One turn moves every row onto another: examples first, then more rows asked:
k184: [ 0.13  3.85  4.48 -3.80  1.66  0.64 -1.33 -1.42 -1.70 -1.03 -2.60  1.19
  4.38 -2.62]
k65: [ 0.41  1.52 -1.07 -1.95 -1.41  0.96 -3.63  3.27  2.17 -0.42 -2.42  1.23
  1.42 -0.47]
k863: [ 0.80  2.68 -0.04 -2.42  1.32  0.25 -2.84 -2.12 -0.29 -1.27 -4.70  0.22
 -0.03 -4.29]
k218: [-1.23  2.37  2.81 -2.47  3.66 -0.71 -5.32  0.38  1.50 -0.99 -1.99  3.54
  0.57 -1.58]
k790: [ 1.27  2.93  3.37 -3.66  1.62 -0.06 -0.79 -0.09 -2.18 -0.74 -1.45 -0.09
  4.67 -2.22]
k982: [-0.63  1.68  3.57 -0.08 -1.79  1.16 -2.09  0.29  2.28  2.38  0.31 -0.80
  1.77 -0.26]
k498: [-1.10 -1.79  1.97 -3.38 -3.01  1.03 -2.54 -0.71 -1.51 -1.50 -2.13 -0.16
  2.65  0.00]
k528: [ 0.50  3.15  3.90 -3.71  2.26 -0.34 -0.95 -0.52 -1.30 -1.30 -2.96  0.98
  4.52 -2.61]
k886: [-3.38  1.04  2.80 -4.36  1.81  1.50 -4.79  0.63 -4.29 -0.18 -1.87  1.82
  1.84 -0.09]
k263: [-1.36  1.01  2.73 -0.09 -1.53  0.97 -1.90  0.82  1.64  2.94 -0.41 -1.96
  2.28  0.17]
k823: [-3.51  1.27  2.78 -3.65  1.68  1.71 -5.32  1.93 -3.88  0.63 -2.79  1.51
  2.64  0.20]
k388: [-2.31  3.27  1.33 -4.16  0.67  1.68 -4.27  3.34 -3.27  0.81 -3.09  0.61
  3.25  0.29]
k493: [-1.63  3.87  0.73 -5.01  0.22  1.49 -3.37  2.66 -3.54  0.06 -2.28  0.51
  2.60  0.07]
k194: [ 0.20  4.00  3.52 -3.16 -0.01 -0.03 -1.47 -1.73 -0.72 -2.89 -2.81  1.10
  4.12 -2.30]
k130: [ 1.35  3.55  0.74 -2.02  1.31  0.55 -3.84 -1.39  1.03 -1.20 -4.55  0.46
  0.35 -4.49]
k561: [-0.40  4.43 -0.54 -1.42  1.59  1.54 -2.23 -0.61 -1.78  1.94 -3.93 -1.28
  2.42  2.02]
k800: [-0.14  5.95  0.27 -1.19  0.77  1.76 -2.76 -0.38 -0.40  2.13 -3.86 -1.59
  3.54  0.02]
k29: [-3.20  0.01  2.61 -0.07  1.17  2.27 -5.40 -3.38 -1.62  1.70 -2.97 -0.09
  1.72  0.67]
k340: [-0.63  0.42 -0.83 -1.34 -0.79  1.33 -4.07  2.36  3.01  0.92 -1.75  2.02
  2.69 -0.32]
k341: [-0.86  2.15  5.31  0.16  0.95  0.68 -2.09 -0.53  1.99  2.30  0.24  0.25
  2.12 -1.29]
k446: [-0.08 -0.13  0.43 -1.58 -0.91  1.32 -5.23 -2.24  0.60 -1.41 -3.98  0.31
 -0.94 -3.12]
k489: [-0.62  1.71 -0.60 -2.93 -1.57  0.20 -5.10  2.24  2.06 -0.77 -1.81  1.46
  0.04  0.40]
k927: [-0.79  1.07  2.60 -0.48 -2.07  1.78 -2.87  1.73  1.80  3.46 -0.48 -0.80
  2.25 -1.07]
k509: [-1.33  4.87 -0.32 -0.89  0.51  2.66 -2.82 -0.49  0.64  2.11 -3.97 -2.56
  2.97 -0.65]
k648: [-0.20  0.12 -0.30 -2.12 -0.33  0.75 -3.82 -2.68 -0.58 -1.40 -4.31  0.08
 -0.98 -3.39]
k391: [-1.08  0.57  1.05 -1.78 -2.06  0.99 -4.07 -2.37 -0.32 -1.67 -3.15  0.23
 -1.42 -3.43]
k778: [-3.03  0.42  2.82 -3.50  2.17  1.25 -4.44  0.92 -4.56  0.83 -3.02  1.03
  0.72  0.15]
k154: [-1.22  0.08  3.09 -1.12  3.79  0.24 -4.82  0.43  1.16 -0.76 -2.27  3.82
  1.33 -2.23]
k625: [-2.41  0.85  1.63 -0.58  2.78  1.61 -3.97 -2.94 -2.70  1.62 -3.37  0.06
  1.40  2.04]
k589: [-1.16 -0.59  2.32 -3.60 -3.65  1.98 -2.72 -1.39 -1.81 -1.13 -1.88 -0.15
  2.66  0.00]
k979: [-1.28  1.57  5.21 -0.19  1.83  1.10 -3.11  0.37  1.36  3.38 -0.63  0.83
  2.66 -2.56]
k277: [-1.82  1.26  2.71 -1.15  4.19  0.18 -4.62 -0.36  1.25 -0.53 -1.48  3.86
  0.89 -1.77]
k61: [-3.71  0.63  2.44  0.04  2.30  2.79 -4.93 -3.25 -0.45  1.77 -3.34 -0.87
  1.77 -0.72]
k590: [-1.24 -0.01  2.79 -2.80 -3.05  0.88 -2.92 -2.47 -1.09 -3.09 -2.18  0.70
  2.67 -0.66]
k594: [-1.19  3.61  0.79 -4.20  0.86  1.12 -2.81  2.98 -3.78  1.17 -3.50 -0.27
  1.66  0.23]
k286: [-3.65  0.04  1.76  0.25  1.41  1.42 -4.78 -3.09 -1.46  2.03 -2.64 -0.11
  0.70  0.91]
k939: [-1.60  1.83  5.09  0.18  2.23  0.26 -1.96 -0.34  1.26  2.84 -0.61 -0.52
  2.75 -1.34]
k838: [-0.75  5.88 -0.25 -0.87  1.46  0.83 -2.19 -0.30 -0.32  2.48 -3.57 -1.35
  2.50  0.02]
k257: [-1.24  0.73  2.07 -0.94  3.46  0.58 -4.33  0.75  2.50  0.68 -1.84  3.78
  3.07 -1.91]
k764: [-0.53 -1.93  2.66 -3.15 -1.81  1.03 -2.56 -1.07 -2.68 -1.02 -0.68 -0.50
  2.88 -0.31]
k205: [-0.32  2.12 -1.67 -1.93 -1.52  1.00 -3.59  2.35  2.20 -0.21 -1.52  1.18
  0.80  0.22]
k136: [ 0.27  4.29  1.57 -2.20  0.53  0.26 -2.74 -1.71  0.09 -1.49 -3.78  0.54
 -0.08 -4.86]

k65 goes to k589
k340 goes to k590
k446 goes to k886
Now find these:
k927 goes to k391
k341 goes to k863
k790 goes to k509
k800 goes to k205

